(in the rows, 128 means zero)
Each path is a new rotation, seen through one point. The rows after it are directions, each followed by how far the rotation turns it, in deg/step (0 if it stays put).
Each turn is a multiple of 5 degrees from 10 to 175, or 0.
Each row of a path follows its step; steps can be skipped.
Path 1:
step 5: [126 137 124 141 125 130 130 128 132 134 119 132 121 143 119 120 120 142
 127 135 141 129 129 124 132 136 127 137 123 119 123 130 129 119 130 117
 130 137 132 130 119 135 131 136 116 130 121 126 129 122 131 129 124 124
 130 129 133 127 137 137 122 120 123 118 126 128 118 132 116 125 121 121]
step 6: [116 129 128 139 126 139 117 116 123 130 136 125 122 129 131 139 118 130
 128 135 132 133 114 124 131 130 125 124 124 113 128 123 125 128 124 122
 135 134 124 126 113 120 127 135 121 135 126 131 125 127 131 134 126 120
 124 140 129 137 126 134 123 118 125 129 130 132 132 129 128 113 114 122]
step 11: [123 129 130 140 131 131 135 131 141 130 120 139 143 120 123 129 131 131
 126 137 139 128 118 122 136 132 138 116 121 128 121 126 126 127 121 127
 130 135 133 122 125 125 130 139 132 136 128 123 129 129 132 133 124 126
 128 126 131 123 121 143 122 127 116 131 128 120 121 126 137 119 114 118]
step 16: [134 131 115 125 123 124 124 142 138 133 114 129 130 134 116 134 124 137
 127 120 131 130 119 129 135 142 133 122 119 120 137 129 122 127 119 120
 132 136 124 123 118 128 138 130 129 127 124 115 130 122 131 138 119 128
 119 126 129 121 124 124 122 123 124 135 133 121 127 131 124 117 133 138]
step 19: [121 125 122 136 124 126 130 126 133 122 123 125 130 128 129 140 121 125
 123 136 128 141 120 126 143 139 136 134 124 128 130 124 116 137 122 127
 134 128 125 123 121 130 124 143 122 131 129 123 135 121 132 132 125 121
 116 121 121 120 115 131 116 128 118 129 140 127 123 125 139 120 124 122]
step 25: [132 123 119 127 123 139 124 134 130 128 126 128 128 136 125 131 128 133
 121 121 137 137 121 125 139 119 124 132 116 111 121 134 122 137 123 121
 120 137 133 134 118 119 121 122 125 130 131 114 122 126 128 134 130 122
 119 127 123 113 130 130 125 119 124 123 130 125 132 129 137 116 134 131]
step 27: [126 134 119 143 127 126 137 122 138 124 135 128 125 140 126 130 114 127
 132 132 138 132 124 130 136 149 118 122 123 129 131 125 123 140 128 132
 135 135 123 123 122 130 134 140 120 142 128 129 127 118 131 128 120 123
 131 133 138 128 119 125 118 126 123 134 127 127 130 124 128 127 128 123]
Speeds:
[128 129 128 124 127 127 128 130 130 127 127 126 129 128 128 130 127 128
 126 127 126 129 128 130 125 126 130 129 128 128 127 129 127 130 127 126
 126 126 129 129 127 127 128 127 127 129 129 125 131 128 129 127 126 130
 128 127 127 125 127 129 124 128 126 128 129 128 126 127 125 128 128 126] : 120
[130 128 126 128 127 128 129 128 131 131 129 127 127 126 128 128 127 128
 129 129 128 128 130 127 126 129 126 124 124 128 127 129 128 130 127 131
 128 128 130 127 129 126 128 127 127 129 132 127 128 128 128 128 127 129
 128 130 130 126 128 129 131 131 126 127 125 127 129 127 129 129 129 128] : 25
[131 127 128 125 127 125 124 128 128 128 128 131 130 128 129 124 129 128
 126 129 128 126 130 128 128 126 126 131 127 126 126 126 128 128 130 127
 128 129 128 128 127 127 130 125 127 127 129 130 128 123 127 129 126 127
 129 129 129 125 127 126 128 128 128 127 128 128 127 130 129 127 129 128] : 85
[133 127 128 129 128 127 128 128 126 126 131 128 125 130 128 129 128 130
 126 128 131 125 129 128 128 128 129 127 127 127 131 130 128 129 126 126
 128 128 128 129 126 128 127 125 127 129 128 127 124 127 129 126 127 128
 127 128 128 130 130 129 126 127 128 130 126 128 126 127 127 129 127 130] : 35
[131 129 127 128 130 127 128 129 130 126 128 126 129 129 130 127 127 128
 129 127 129 127 125 127 127 130 127 129 130 130 129 128 129 133 131 130
 130 128 129 129 125 130 126 125 129 129 127 127 129 130 124 129 129 126
 129 126 130 127 127 129 128 130 129 129 129 128 129 128 126 127 130 129] : 60
[127 124 128 130 124 127 129 129 129 128 128 126 130 129 129 129 129 128
 125 127 126 131 130 127 127 127 126 128 130 128 128 126 126 130 130 128
 129 128 128 129 126 129 125 128 130 128 130 128 126 126 129 125 131 126
 128 130 124 128 128 127 128 129 126 128 128 129 129 127 129 129 130 128] : 60
